In the rows, 128 means zero.
One turn moves each row of this set onto another row. After a few examples, where does it send each row asked below?
j_454: [142 129 128 114 144 133 116 106 159 118 124 123 130 151 130 152 140 151
 109 121 123]
j_13: [123  71 121 127 112 140 144 121 101 141 128 103  79 107 137 150  98 119
 130 135 128]
j_674: [114 109 113 114  98 140 151 156 129 133 110 128 102  97 139 141 115 124
 125 149 100]
j_508: [131  97 118 125 130 129 157 159 104 120  94  96 141 125  59 162 124 127
 105 130 130]
j_637: [153  96  94 157 135 147 137 128 129 113 112  87 119 132 115 143 149 168
 100 131 152]
j_542: [133  98  96 127 165 150 110 160 131 108 104 124 154 116 103 158 130 160
  98 133 126]
j_659: [121  99 130 124 100 127 152 108 114 142 134 110 123 161 136 169 132 127
 104 146 111]
j_893: [129  78 124 111 138 131 153 177 160 112 139 104 138 138 140 152 123 110
 118 120 167]
j_137: [127  65 113  64 139 144 156 141 117 114 135 100 137 136 127 175 104 124
 109 153 142]
j_391: [174 107 105 122 144 138 146 166 131 119  85 105  95 132 103 180 105 146
 123 121 131]
j_52: [111 131 115 106 141 124 127 133 137  99 107 111 156  92  94 148 100 134
 119 146 132]
j_266: [100 131 152  88 117 149 128 117 149 140 120 104  91 116 117 144 111 133
 108 133 125]
j_394: [110  96 122 141 118 121 145 149 129  88 132 121 136 112 147 152  98 123
 103 167 150]
j_627: [146 146 113 139 123 147 157 152 139 136 105  94  87 157 101 145 115 144
 117 132 130]
j_288: [125  54 127 104 114 146 147 146 145 119  79 104 102 109 135 175 105 152
  90 112 157]
j_378: [109 131 122 142 137 145 149 142 143 117 122  54 108 139  98 145  98 133
 103 106 129]
j_725: [119  78  93 108 163 138 140  95 116 133  96  93 118 119 132 167 114 150
  81 151 155]
j_746: [140  86 102  95 110 124 131 148 155 151 134  97 105 116 132 148  71 116
 105 138 158]
j_169: [130 113 107 135 123 134 126 149 139 104 131 137 154 150 113 146 111 140
  85 152 109]
j_217: [126  73 138  92 163 126 153 152 131 126  94 126 128 149 105 180 119 110
  82 124 145]
j_115: [117  92 117  88 100 142 157 150 148 108 150 113 154 151 125 147 116 126
 109 139 120]
j_735: [129  79 102 127 138 137 130 130 156 155 114  86 111 120 127 163  81 147
 126  95 171]
j_854: [131  63 103 109 152 153 132 161 107 121 118  86 145 120  99 184 120 152
  97 145 161]
j_593: [121 111 120 134 149 141 146 132  90 117  77 108 103 150 135 153  88 125
  95 106 132]
j_126: [104 105 134 107 136 148 135 134 126 148 111 115 127 125 127 143 106 144
 118  76 180]
j_506: [116 100 115 136 145 148 156 129 140 124  62 124  96 139 139 174 105 164
  94 113 142]
j_402: [115 141 137 122 113 135 118 152 158 142 100 108 116 119  98 184 107 153
  92 140 122]
j_764: [ 91 114 141 111 160 146 165 113 147 109 131 119  87 104 122 153 106 138
 110 127 119]
j_369: [119  89  93  87 129 138 156 116 131 158 132  69 137 131 126 154 125 127
 134 125 140]
j_768: [124  97 128 146 130 135 165 134 108 142 159 121  89 122 112 150  96 134
 118 127 168]

j_454 moves to j_659
j_378 moves to j_764
j_169 moves to j_115
And these:
j_402 moves to j_674
j_217 moves to j_508
j_506 moves to j_627

One turn moves each row of this set onto another row. After a few examples, where does it send each row asked below?
j_629: [115 182 120 120 132 134 147 128  92 120 115 151 142 130 129 139 164]
j_82: [108 145  95  68 112  90 118 156 155 124  95 161 143 110 149 174 132]
j_477: [135 157 109  97 136 118 123 152  91 123 145 152 116 135 128 171 133]
j_770: [129 128 121 133 130  88  99 150 152  86  97 137 136 121 112 165 171]
j_557: [131 129 118 131  94 104 151 154 119  99 101 131 161 136 165 166 184]
j_559: [139 146 105  83 136 120 122 122  94 158 103 150 131 138 130 197 138]
j_168: [137 105 140 133 109 104 156 155 120 133  77 125 165 129 143 164 169]
j_73: [108 147 100  77 119 104 119 165 164 113 115 154 134 119 147 160 128]
j_603: [138 145 118  96 147 138 121 140 102 153 120 143 122 145 120 172 127]
j_790: [135 159  92  84 126  99 124 133  84 130 125 159 128 129 135 196 143]
j_234: [110 138 111  79 130 114 123 158 174 135 105 146 140 122 137 160 124]
j_381: [116 180 114 112 120 112 144 129  74 118  97 168 146 116 133 151 166]
j_855: [114 169 131 117 142 131 153 114  97 144 100 144 151 126 116 147 159]
j_16: [111 134 106  69 124 102 122 148 164 143  86 153 144 113 139 172 128]
j_476: [116 168 124 110 130 109 151 114  79 143  83 160 154 114 122 160 163]
j_522: [132 118 134 139 108 108 161 155 128 112 111 115 162 134 146 158 172]
j_930: [137 117 123 124  93 101 146 153 111 120  71 140 164 128 163 173 181]
j_883: [127 133 107 123 122  79 100 133 150  87  90 139 147 120 122 185 181]
j_320: [131 126 112 121 126  97  94 127 152 108  66 139 147 126 123 185 181]
j_463: [132 120 125 129 133 106  93 146 155 106  72 135 138 128 111 166 170]

j_476 moves to j_381
j_522 moves to j_168
And these:
j_320 moves to j_883
j_234 moves to j_16
j_603 moves to j_559

One turn moves each row of this set onto another row. After a few examples, where does it send each row asked below?
j_324: [149 120  95 150 115  68 131 107  82 110 165 121  76 140 137]
j_841: [173 106  78 139  90 136 123  96  92 112 143 117 132 159 123]
j_75: [167 113 104 150 118  79 138  98 105 101 162 128  91 186 150]
j_840: [114 113 102 114 129 128 109 136 116 104 148 123 119 126 145]
j_974: [150  81 111 145 127 153 110  72 105 114 136 120  90 141 157]
j_990: [153 111  98 138 119 107 134 117 136 150 145 138  82 121 155]
j_431: [150  79 113 149  85  83 129  93  81 144 133 151 117 145 138]
j_157: [102  98 129 133 127  94 113  87  97 125 132 107 109 189 119]
j_852: [158 110  99 144 123  74 142 102 107 100 163 123  94 183 157]
j_665: [152  89 124 152  90  77 125  93  80 148 140 149 116 149 143]
j_995: [ 94 103 124 123 135  87 126  92 100 119 142 115 104 183 122]
j_881: [107 109 101 119 132 128 106 124 116 106 148 123 131 123 142]
j_409: [134 103  92 123 136  88  89 114 104 138 122 133 149 174 145]
j_649: [153 118  77 153 142 111 123  73 115 115 133 103  81 182 131]
j_599: [168  99  77 145 107 140 116  84  84 111 140 125 140 158 125]
j_571: [147 105  90 145 126  99 134 115 126 147 142 143  74 119 154]
j_592: [157  88 114 149  77  85 125 100  90 152 126 144 111 147 138]
j_272: [150 116  80 146 145 111 127  72 109 127 138  99  85 189 127]
j_548: [164 111 112 148 118  79 129 104 106  99 159 129  90 187 153]
j_671: [135  99 107 135 142 106 100 100  69 156 154 143 137 139 127]
j_807: [ 99 104 123 128 130  71 115  98  98 118 138 113 112 182 128]
j_922: [130 106  96 116 137  86  98 108  95 150 128 124 152 164 149]
j_392: [131 104  98 120 138  89  93 106  99 145 125 127 150 175 140]
j_22: [160 120  77 156 139 111 126  74 106 134 141 109  92 181 113]
j_166: [118  97  83 133 114 131 105  85 121 106 118  97  98 126 157]
j_250: [141 115  71 152 142 117 127  75 106 121 135 108  87 185 113]
j_533: [132  94 108 135 140 100 101 105  72 158 147 148 137 139 128]
j_103: [ 93  97 121 120 119  99 116  99  92 122 126 108 100 180 120]
j_703: [111 110 115 111 129 129 119 128 121 109 156 128 126 132 142]
j_365: [148  77 104 147 121 153 117  72 105 110 133 123  96 137 154]
j_143: [109 116 110 123 126 133 114 129 119  93 151 119 119 144 138]
j_896: [165 102  86 147 108 142 104  89  84 112 132 128 144 155 130]
j_151: [140  88 107 138 147 101  97 107  68 151 139 146 134 147 126]
j_497: [144  71 101 145 130 149 117  77 107 103 129 120  98 145 158]
j_26: [133 118  89 150 110  65 135  99  89 111 171 122  86 137 138]
j_249: [136 122  92 150 113  66 135 109  94 110 169 123  77 139 137]
j_333: [112 112 100 116 126 131 125 135 113  97 155 130 108 135 131]
j_825: [150 120  74 143 135 109 124  87 104 143 134 101  88 189 115]
j_936: [127  99  85 131 112 129 106  84 110 112 119  97  96 118 160]
j_337: [ 99 104 129 119 127  82 115 100  96 118 138 106 109 182 131]
j_587: [138  86 118 144  85  84 129  95  97 153 123 153 115 136 141]
j_549: [139 119  92 141 134 100 134 123 136 146 145 143  82 129 152]
j_208: [148  74 117 134  79  96 134  92  96 150 128 145 117 147 139]
j_216: [147 108  93 149 127 104 136 106 129 142 152 135  74 116 157]
j_481: [117  93  73 137 115 122 106  83 123 109 118 102  99 126 157]
j_447: [146 103  92 131 133 102 143 118 128 156 147 151  81 130 143]
j_160: [162 101  77 151  95 134 111  92  81 113 129 126 137 159 116]
j_706: [166 105  84 149  90 134 120  88  91 108 140 132 137 142 122]

j_840 moves to j_571
j_896 moves to j_649
j_324 moves to j_151
And these:
j_549 moves to j_587
j_208 moves to j_841
j_974 moves to j_548
j_249 moves to j_533
j_250 moves to j_995

One turn moves each row of this set onto another row. After a few examples, where does it send each row asked below?
j_933: [125  85 141 111 119 153 119 138 145 126 129 108 128 105 120 145 124 121
  95]
j_509: [138 125 105  99 130 163 125 115 150 142 126 130 146 124 107 121 105 124
 102]
j_444: [105 121 138 100 123 142 153 109 130 108 131 131 146 149 153 112 109 151
 151]
j_762: [139 142  86 139  99 123 122 133 118 141 123  97 150 117 114 127 154 123
 128]
j_304: [140 118 138 138 130 121  81 125 131 116 129 137  97 135 116 129 102 164
 148]
j_682: [127 121 152 160 135 124 112 142 132 126  86 139 104 132 167 142 145 120
 141]
j_782: [131 130 132 116 143 109  80 111 140 139 133 143  99 140 111 117 118 161
 126]
j_344: [118 121  85 142 123 123 135 110 118 113 107 110 138 144 122 107 155 119
 141]
j_829: [150 167 133 158 129 142 110 124 134 131 108 157 115 141 148 128 125 122
 149]
j_247: [123 141 130  83 110 138 138 132 135 150 136 124 162 123 145 125 115 158
 123]
j_474: [117 114 111 150  99 119 127 118 117 103 137  94 124 125 119 130 169 111
 128]
j_595: [166 151 122 149 126 113 157 146 100 129 145 125 118 143 116 132 116 132
 122]
j_776: [134 153 149 135 128 124 104 127 143 155 120 147 105 128 155 138 162 113
 107]
j_667: [141 111 130 148 146 100 164 159  96 126 108 118 119 146 132 126 124 138
 125]
j_276: [139 129 138 131 137  94 160 136 107 135 148 122 105 144 122 130 149 126
  97]
j_707: [121 150 123 144 128 132 140 100 144 158 140 166 145 120 142 113 111 113
 135]
j_500: [125  89 121 125 136 165 135 112 142  93 116 126 128 137 122 120  98 121
 131]
j_582: [111 106 148 173 120 129 143 125 135 116 120 146 136 108 158 130 111 114
 158]
j_586: [111 114 150 139 121 111 134 132 145 167 132 139 141  92 155 134 143 114
 111]
j_822: [107 105 160 100  95 135 135 136 130 113 146 108 142 120 152 140 127 150
 130]
j_330: [128 106 140 124 139 105  76 139 135 139 116 130 104 126 120 131 121 168
 129]

j_782 moves to j_330
j_933 moves to j_500
And these:
j_829 moves to j_776
j_595 moves to j_276
j_822 moves to j_444
j_344 moves to j_762
j_707 moves to j_586

One turn moves each row of this set onto another row. After a few examples, where does it send each row asked below?
j_911: [129 155 163 105 125 110 159  99 140 154 150 129 159 130 112 157 101 114
 119 123 140 149 153 147 115 124]
j_316: [156 138 135 141 159 122 145  72 130 176 131 119 129 100 139 147 107 175
 117 107 128 145 150 139 127 141]
j_766: [135 143 157 122 148 130 131 118 120 140  94 129 118 107 115 121 163 110
 140 132 165 100 131 154  76 111]
j_966: [142 129 149 150 189 119 106  85 154 168 115 141 134 108 134 144 129 156
 150 112 142 130 135 110 112  91]
j_888: [162 147 134 119 132 113 151 109 141 135 147 116 126 122 128 150 117 165
 126  90 147 143  82 125 131  87]
j_543: [110 160 145 110 170 144 105 133 115 146 117 136 124 153 142 117 116 139
 136 118 137  93 117 107 122 105]
j_329: [132 141 132 117 186 117 123  82 129 151 131 118 106 132 141 126 115 179
 129 130 113 119 145 151 142 130]
j_386: [122 128 108 115 151 157  98  86 111 160 158 146 122 106 123 128 127 162
 130 128 123 143 142 159 145 111]
j_991: [160 133 125 122 127 123 149 110 139 140 149 118 134 120 125 153 122 163
 123  84 155 144  90 125 124  73]
j_568: [167 127 134 130 169  98 131 107 152 149  92 106 113 135 130 111 145 163
 120 131 151 109 152 154 114 127]
j_21: [160 113 142 131 131 104 124 136 141 141 110 136 130 112 119 121 180 137
 128 146 162 109 128 152 112  92]
j_718: [117 161 142 101 124 137 158 116 132 142 133 132 141 128 102 133 109 101
 110 131 149 144 150 153 101 140]
j_285: [160 149 170 123 132 117 149 105 124 173 137 122 154 112 137 153  94 126
 119 102 155 147 162 136 104 120]
j_687: [115 148 149 102 166 147 104 139 114 138 115 143 129 147 140 128 124 134
 139 124 141  90 122 100 122  99]
j_321: [138 121 117 109 105 112 125 148 161 124 119 118 140 136 122 151 130 147
  96 106 140 139 116 146 143 110]
j_759: [116 140 132 119 142 124 128  93 134 161 156 134 150 101 110 162 129 138
 129 116 103 161 134 164 144 120]
j_8: [126 107 125 132 159 123 128  72 169 137 137 138 118 107  96 162 121 158
 132 121 151 143 124 128 126 102]
j_700: [151 157 176 121 140 135 151 131  95 158 128 132 133 101 153 138 107 124
 108 121 157 132 153 130  99 126]
j_502: [115 119 108 114 126 131 128  95 152 131 115 132  91 110  92 152 149 152
 119 114 136 146 106 162 111 127]
j_584: [131 141 148 144 168 132  87 127 128 169  79 143 121 106 154 123 152 149
 137 115 129 126 141 122 101 118]
j_47: [126 154 116  99 139 125 102 147 145 152  90 111 125 164 122 121 128 124
 117  90 125 114 127 154 111 123]
j_60: [142 127 119 121 128 139 108 114 117 162 150 150 131  98 110 129 169 131
 145 120 138 135 115 170 115  77]
j_701: [134 126 116 110 107 125 121 143 165 130 116 118 138 130 122 142 121 146
  94 109 134 151 123 147 154 117]
j_791: [127 155 118  95 140 138 105 141 142 160  95 113 124 159 121 126 132 118
 124  88 116 119 126 155 109 110]
j_188: [106 130 131 115 127 145 110 124 135 146 127 142 144 102  89 135 159 101
 130 132 144 141 144 170 114 112]
j_699: [154 136 166 142 162 119 149  95 117 142  97 122 115  99 151 130 128 162
 118 139 159 100 143 121 102 136]
j_312: [111 139 130 120 131 130 108 134 123 142  85 142  95 107 134 136 172 145
 121 125 115 132 111 157 103 132]
j_58: [133 172 156 110 138 145 160 128  98 145 126 131 124 114 127 126 117 104
 114 126 147 135 137 152  82 132]
j_77: [162 136 124 125 151 158 118 107 123 153 127 135 129 129 122 115 104 164
 135  94 189 124 125  96 109 103]
j_368: [147 137 127 133 149 165 116 110 118 157 138 136 131 124 129 117 102 165
 130 100 177 125 123  94 120  89]

j_329 moves to j_386
j_47 moves to j_543
j_911 moves to j_718
And these:
j_791 moves to j_687
j_502 moves to j_312
j_188 moves to j_766

